Each row is where one point has got to under a steady rotation. How many steps took it there?
The counts run from 0 to 199.
[18, 29, -5, 14, -52, 25, 16, -33, -13, -55, -4, -21, 45, -22, 26, -21, -7, 9, 3, -30, -6, -57, 52, -14, 2, -1, -66, 18, 40, 0, 21, 26, -16, 23, -2, 0, 20, -6, -4, 13, 10, 13, -27, -8, 28, 31, -22, 3, -21, 27, -9, -6, 3, -23, -23, 11, 14, -18, 6, -3, 8]	42
[25, -13, 5, 34, 0, 12, 23, -7, 28, 10, -24, -2, -32, 16, 8, 36, 2, 15, 24, 70, 21, 15, -27, 20, -16, -8, -9, -34, -16, 1, -6, 12, 43, -29, -7, 7, -1, 5, 16, 21, -18, 75, 21, -31, 20, -17, 34, 14, 26, 35, -12, 2, -11, -7, -20, -25, 12, -21, -6, -14, 24]	179
[-31, -22, 2, -6, 2, 31, -2, -18, 28, 17, -12, -1, -65, -6, 4, 30, 28, 21, -7, -8, -23, 4, 0, -38, 23, 27, 6, -28, 33, -1, 15, 18, 37, -9, 5, 1, -13, -4, 3, -19, -22, 1, 25, 31, 78, -21, 6, 22, -2, 26, 31, -32, -2, 6, -27, 17, -14, 14, -28, -39, 13]	53
[30, 1, -12, 34, 63, 21, -23, 23, 12, 24, -3, 2, 79, -12, 3, -9, -21, -1, -4, -9, 39, 5, -5, 8, -18, 40, 4, 2, 4, 40, 26, -27, -4, -16, -8, -3, 1, 42, -22, 49, -2, -17, 13, 14, -9, 6, -7, -47, 18, -3, -58, -28, -36, 7, -21, -29, -9, 2, -5, 0, 5]	165
[-17, 2, -16, -9, 16, 13, -9, 11, 36, 4, 2, 17, 2, -17, -18, 68, -9, -40, 31, 3, 19, -2, 21, 16, -54, -50, -10, 32, 14, -9, 9, -18, 41, -23, -60, 32, -5, 21, -8, 35, 13, 33, 4, -22, -11, -9, -22, 20, 30, 31, -41, 8, -4, -38, 14, -8, -6, 9, 12, 7, 9]	3
[29, 10, -12, 22, 7, -4, -35, -6, -7, -31, 0, 18, 12, 11, 4, 59, -12, 6, 6, 9, 41, -10, 14, 28, 22, -9, 17, -9, 42, 10, -8, -25, -7, -41, -6, 38, 32, -12, 26, 2, -13, 39, -17, -19, 6, -10, 17, -27, -10, 49, -29, -19, 6, -36, 19, -34, -53, 5, -10, 30, -12]	20
[-12, -13, 6, -1, -1, -31, -11, -12, 15, -16, -8, 1, -23, 24, 3, 3, 10, -23, 35, 19, 15, -41, 34, 0, -10, -5, 0, 56, 4, -8, -11, -2, -16, 14, -10, 23, -10, -35, -29, -3, 2, 24, -9, 12, 23, 61, -22, 3, -58, 0, -4, 14, -44, -47, -10, -33, -10, -8, -31, 11, -39]	103
[-12, 27, -21, -29, 26, -6, 1, 21, 0, 14, 30, -11, 8, 3, -16, 16, -15, -28, -14, 19, -5, -16, -13, -16, -15, 27, 28, 10, 0, -2, -39, -13, 0, 15, 17, 47, 4, 49, -2, 7, 17, 27, -36, 4, -5, 48, -2, -3, 50, 13, -31, -9, -29, -34, -27, -12, -56, 5, 35, -14, 19]	130
[-8, 13, -17, 12, -30, 11, -7, -21, 32, -9, -23, 10, 1, -12, 33, 15, -6, 6, 6, -28, 13, -43, 11, 9, 27, 19, 9, 11, 53, 8, 8, -15, -18, 12, -24, -3, 26, -25, -31, 8, -5, 23, 6, -12, 53, 47, 20, -13, -27, 45, -5, -27, -33, -29, -47, 4, -1, -7, -39, 1, 25]	195
[-7, 16, -8, 12, 9, -14, -2, -10, -5, -28, 8, -20, -12, -6, -24, 11, -24, -40, -4, -16, -4, -21, 13, -26, -3, 18, 23, 32, 12, -11, -26, -30, -21, 22, -5, 59, 15, 24, -1, -9, -1, 37, -35, 24, -26, 48, -16, 25, 16, 32, 1, -4, -10, -35, -19, -19, -64, 34, 9, -3, -8]	129
[-11, -40, 9, 3, 32, 30, -22, -10, 28, 25, -40, 1, -32, -5, 4, 12, -14, -24, -8, 38, -3, 2, 25, -30, 8, 40, 28, -4, 15, -9, 3, 26, 3, -22, 31, -21, -22, 19, 1, 18, 2, 11, 37, 43, -24, -31, 6, -17, -16, -11, -4, 10, -27, 3, -16, 0, -24, 3, -52, -34, 5]	79
[-3, -1, -3, -7, 6, 26, -5, 6, 31, -22, 25, -33, 19, -3, -25, -27, -31, -1, -47, 26, -38, 3, -24, -40, 13, 29, 7, 27, -2, 30, -35, -11, -5, 18, -26, -1, 0, 17, -32, 15, -1, 37, -27, 6, -18, 37, 14, 34, -22, -10, -11, 12, -26, -19, -45, 29, 9, 26, -4, -27, 31]	135
[-4, 62, -13, -27, -16, 24, -7, -10, 0, 3, -17, 2, 36, -17, 37, 13, 10, 29, 10, -12, 6, 13, -54, 9, -12, 43, 42, -53, 30, 8, -26, -19, 9, 0, 14, 42, -9, 27, -23, -8, 10, 3, -7, 7, 16, -3, -24, -19, -10, -34, 7, -26, -27, 20, 16, 18, -40, -13, -8, -19, 14]	56
[2, 25, 5, 16, -59, 12, 3, -23, 18, -36, -15, 11, -13, -1, 12, 16, -2, 13, 18, -27, -6, -44, 42, 22, 39, -23, -4, 2, 35, -7, 11, -2, -16, 12, -10, -3, -9, -31, 5, 8, -12, 3, -21, -9, 59, 35, -1, 22, -31, 42, 1, -23, 13, -18, -29, 7, 11, 2, -37, 12, 7]	194
[6, 23, -4, -23, 30, 33, -7, 21, -4, -17, -34, -19, 47, -21, 9, -21, -13, 11, -15, 8, -21, -3, 2, -18, -9, 41, 22, 2, -4, 18, -15, 36, -8, -7, 19, -41, -38, 31, -7, 44, 27, -11, 5, -4, -51, -7, 5, -50, -24, -79, -9, 4, -24, 12, -4, 19, 14, -21, -36, -43, 15]	74
[5, -10, 5, 28, -2, 18, -26, -2, 21, -10, 1, 12, 38, -16, 28, -2, -18, 12, -1, -1, 29, -7, 10, 49, 38, -10, -6, 2, 13, 45, 34, -20, -7, -3, -39, -21, 16, -26, -43, 47, -16, 1, 3, 0, 36, 10, 33, 18, -50, 6, -37, -4, -14, -28, -55, -5, 52, -7, -17, 2, 26]	17
[27, -13, -14, 23, -23, -2, 25, 2, 21, 18, -32, -2, -21, -24, 23, -1, 11, 20, -11, 22, 0, -11, 9, -13, -7, 11, -43, 4, 1, 12, 4, 30, 28, -15, -28, -9, -13, 2, -19, 0, 14, 26, -9, -23, 67, -3, 6, 14, 20, 30, -7, -5, -40, -18, -89, -12, 70, -11, -30, -31, 35]	35
[-15, 1, -1, 7, -4, -9, -7, -16, -15, 6, -9, 8, 47, -26, 39, 4, 12, -28, 48, 2, 35, -8, 36, 33, -25, -22, 21, 17, 11, -12, 9, -15, 2, 1, 35, 43, -1, 18, -31, 0, 34, -60, 5, 37, -3, -13, -52, 28, -10, -46, 2, -12, -13, 26, 6, -4, -8, -10, 4, -10, -15]	90
[14, 30, 20, 21, -16, 3, 27, -43, 18, 26, -6, 38, 43, -25, 37, 11, -1, -6, 52, -14, 30, 12, 14, 14, -31, -1, -27, -4, 17, -1, 25, 16, 4, 13, -3, 27, 13, 10, -21, 34, 29, -13, 25, 1, 42, -3, -35, -20, 2, 12, -44, 4, -16, 6, -6, -19, 0, -21, 33, -10, 2]	182
[-1, -59, -2, 30, -9, 18, 4, -45, -7, -40, -39, -5, -4, -8, 40, 1, -12, -54, 1, 10, 12, -16, 53, 4, 17, -19, 10, 8, 12, -26, 20, -15, -3, -15, 3, 13, -5, -34, -21, -5, -9, 2, 8, 52, -16, -20, -28, 25, -53, -32, 16, 23, 4, -6, 15, 9, -2, 0, -62, 1, 5]	85
[29, 66, -20, -13, -20, -2, 24, 0, -6, 3, -25, -19, 22, -12, 18, 19, -13, 12, 17, 0, 14, -25, 0, -13, -42, 26, -22, -11, 34, -11, -5, 21, 11, 6, 3, 32, 19, 36, 38, 4, 20, 39, -5, -41, 4, 18, -18, -45, 24, 18, -46, -14, -17, -38, 2, -16, -30, -15, 15, -13, 6]	38
[7, -2, 6, -22, 8, 26, -6, 34, -12, -58, -36, -26, 5, 6, -17, -15, -9, 17, -27, 27, -28, 0, 30, -14, 16, 3, 27, 5, -17, 10, 7, 39, 9, -14, 19, -46, -51, 17, 21, 44, -10, 1, 23, 7, -57, -26, 5, -22, -8, -54, 7, -4, 10, 6, 20, 41, 15, -14, -56, -13, 8]	75
[-5, 36, -20, 2, -29, 14, -7, 5, -20, -66, -29, -55, 17, -21, -9, -10, 13, -16, -6, -12, -16, -12, 18, -18, -18, 8, 6, 53, 48, -27, -15, 5, 8, -8, -6, -5, -14, -5, -12, -4, 11, 28, -28, -20, -41, 16, -21, -8, -33, -46, 31, 8, -3, -7, 10, 9, -4, 6, -88, -4, -7]	68
[29, 63, -26, -14, -26, 34, 11, 4, -15, 0, 31, 32, 23, -4, 24, 1, -6, 37, 41, -31, 6, -42, 21, 27, 17, 8, 31, -19, 28, 14, 22, 1, -3, 21, -5, 16, -17, 32, 23, -28, 24, -33, -24, -22, 49, 14, -1, -29, 4, 1, -16, -35, -4, 0, 19, -8, -32, -13, -18, 42, 19]	199
[26, 30, 12, 11, 16, 6, -8, 18, 15, 6, -33, 7, -42, 35, -5, 17, 3, 18, -3, 19, -10, -35, -12, -10, 34, 38, 22, -37, 17, 2, 2, -9, -12, -18, 31, 7, -11, 25, 42, 3, -9, 24, 14, 5, 45, 18, 20, -41, 20, 41, 14, -45, 7, 8, -9, -19, -47, -23, -26, 5, 2]	197
[51, -34, 32, 48, 37, 9, -1, -7, 21, 17, -27, 10, -10, 15, -11, 6, 5, -10, -25, 50, 19, 23, 13, -24, 13, 25, -22, -2, 12, 2, 15, -12, 16, -43, -15, 1, -19, 4, 27, 25, -11, 46, 16, 39, 5, -11, -5, -15, 5, 37, -16, -23, -10, -3, -18, -51, -4, 19, -50, -3, -4]	171
[10, -36, 24, 26, 51, -3, -26, 38, 9, -3, -5, 9, -16, 5, -43, 34, 9, -21, -7, -14, 32, -15, 52, 4, -5, -23, 2, 26, 12, 11, 36, -19, 10, -19, -28, 4, 5, -1, 37, 11, 0, -8, 28, 24, 21, -14, -16, 4, 25, 46, -21, -36, 11, -25, -19, -54, -21, 31, -35, 13, -13]	163
[-16, 30, -26, 6, -37, 14, 2, -28, 11, -4, -2, -14, 17, -39, 24, 2, 31, -7, 7, -24, -23, 2, -5, -6, -4, -5, 27, -3, 50, -20, -7, -6, 20, 8, -25, 19, -10, -37, -48, -29, 12, 21, -19, 11, 41, 15, -21, 23, -30, 1, 42, 2, -40, 5, -48, 34, 9, 11, -62, -26, 34]	60
[-32, 11, -40, -45, 32, 8, -5, 37, 18, 26, -31, -16, -64, -7, -22, 47, 28, 3, -5, 20, -29, -9, 4, -25, -19, 19, 45, 17, 16, 7, -10, 24, 47, -14, 8, -20, -29, 8, 25, 2, 29, 15, 25, -15, 3, -24, 9, 1, 21, -25, 16, 5, -38, -26, -24, 7, 19, -16, -60, -26, 17]	70
[5, 54, 7, 20, -21, 8, 1, -14, 19, -28, -56, 7, 41, -9, 7, 14, -12, 8, 50, -29, 21, -23, 6, 28, 15, 13, -29, -7, 16, 6, 8, 2, -33, 5, 14, 25, 4, 2, 5, 40, -4, 15, -5, -18, 33, 21, -15, -31, 12, 24, -28, -28, 3, 0, 12, -24, -57, -26, 15, 21, -32]	190
[27, 16, -10, 14, -8, -18, 3, -25, -7, 26, 8, 24, 3, -14, 25, 28, 28, -24, 38, -15, 46, -5, 19, 22, -16, 13, -22, -9, 45, -15, 40, -14, -1, -4, -19, 42, 21, -2, 11, -32, 21, 0, -17, -20, 37, 4, -24, -24, 20, 43, -20, 4, -16, -18, -13, -56, -15, 12, -19, 6, 1]	29
[-3, -34, 21, 62, 3, 8, -26, 9, 37, -13, -27, 11, 5, 17, 16, 5, -11, 15, -19, 19, 14, -6, -14, 14, 64, 17, -7, -9, 13, 22, 8, -12, -7, -43, -20, -16, 5, -28, -16, 34, -8, 34, 12, 4, 33, -4, 52, 2, -31, 31, -21, -21, 2, -8, -53, -28, 26, -8, -28, 6, 15]	18
[21, 20, 4, 4, -48, 12, 33, -7, -20, -42, -17, -13, 16, -18, 7, -16, 1, 16, 7, -22, -14, -37, 60, -17, 11, -16, -59, -1, -8, -10, 26, 49, 13, 17, 17, -21, -8, 5, 27, 12, 12, -29, -18, -14, 43, -12, -35, -13, -10, 15, -9, -19, 14, -7, -26, 8, 28, 1, 9, -14, 11]	41
[18, 22, 20, 12, -23, 50, 21, -4, -11, -36, -28, -7, 29, -2, 15, -28, -6, 50, -18, 2, -20, 8, -8, -29, 42, 29, -16, -41, 10, 15, 9, 30, 8, -1, 28, -12, -10, 10, 20, 19, -11, -5, -8, 27, 25, -26, 9, -10, -24, -8, 1, -28, 31, 32, -6, 33, -31, 16, -4, -15, 29]	49
[1, 46, -1, -10, 7, 0, -7, 27, -15, -26, -20, -21, -39, -1, -29, 35, 37, -3, 9, -13, -14, 7, -4, -11, -23, -1, 20, 2, 34, -41, -9, 10, 15, -19, 2, 42, -27, 18, 43, -23, 15, 32, -20, 0, 13, -18, -32, -6, 28, -7, 41, -32, -7, 15, 26, -1, -59, 12, -54, 5, -7]	63
[-18, -42, 29, 33, 7, 18, -7, 28, 58, -19, -6, 23, -31, 10, -15, 43, -5, 3, 13, 4, -9, -5, 48, 8, 33, -40, -35, 31, -10, 11, 24, 13, 21, -34, -45, -30, -25, -17, 0, 50, 3, 13, 18, 8, 16, -19, 10, 55, 10, 24, -5, -13, 9, -11, -34, -15, 29, 9, -3, 21, 14]	10
[32, 34, 6, 15, -1, -10, 12, -32, 8, 43, -4, 17, 33, -27, 39, -9, 23, -6, 20, 20, 49, 0, -33, 17, -4, 35, -19, -18, 19, 11, 38, 16, -11, -11, -19, 41, 1, 6, -1, -7, 31, 10, -18, -15, 24, 9, -17, -50, 17, 14, -43, 3, -44, 2, -42, -36, 15, -4, -19, -25, 6]	30
[28, 51, -4, 7, -1, 4, 10, 15, -21, -21, -19, 24, -26, 7, -4, 14, 19, 35, 20, 2, 6, -34, 12, 11, 36, -8, 7, -41, 39, -2, 6, -19, -1, 4, 20, 21, -13, 32, 59, -18, 9, 2, -12, -11, 22, 11, -10, -34, 15, 35, -1, -47, 15, -5, 24, -16, -63, -5, -14, 39, -1]	198
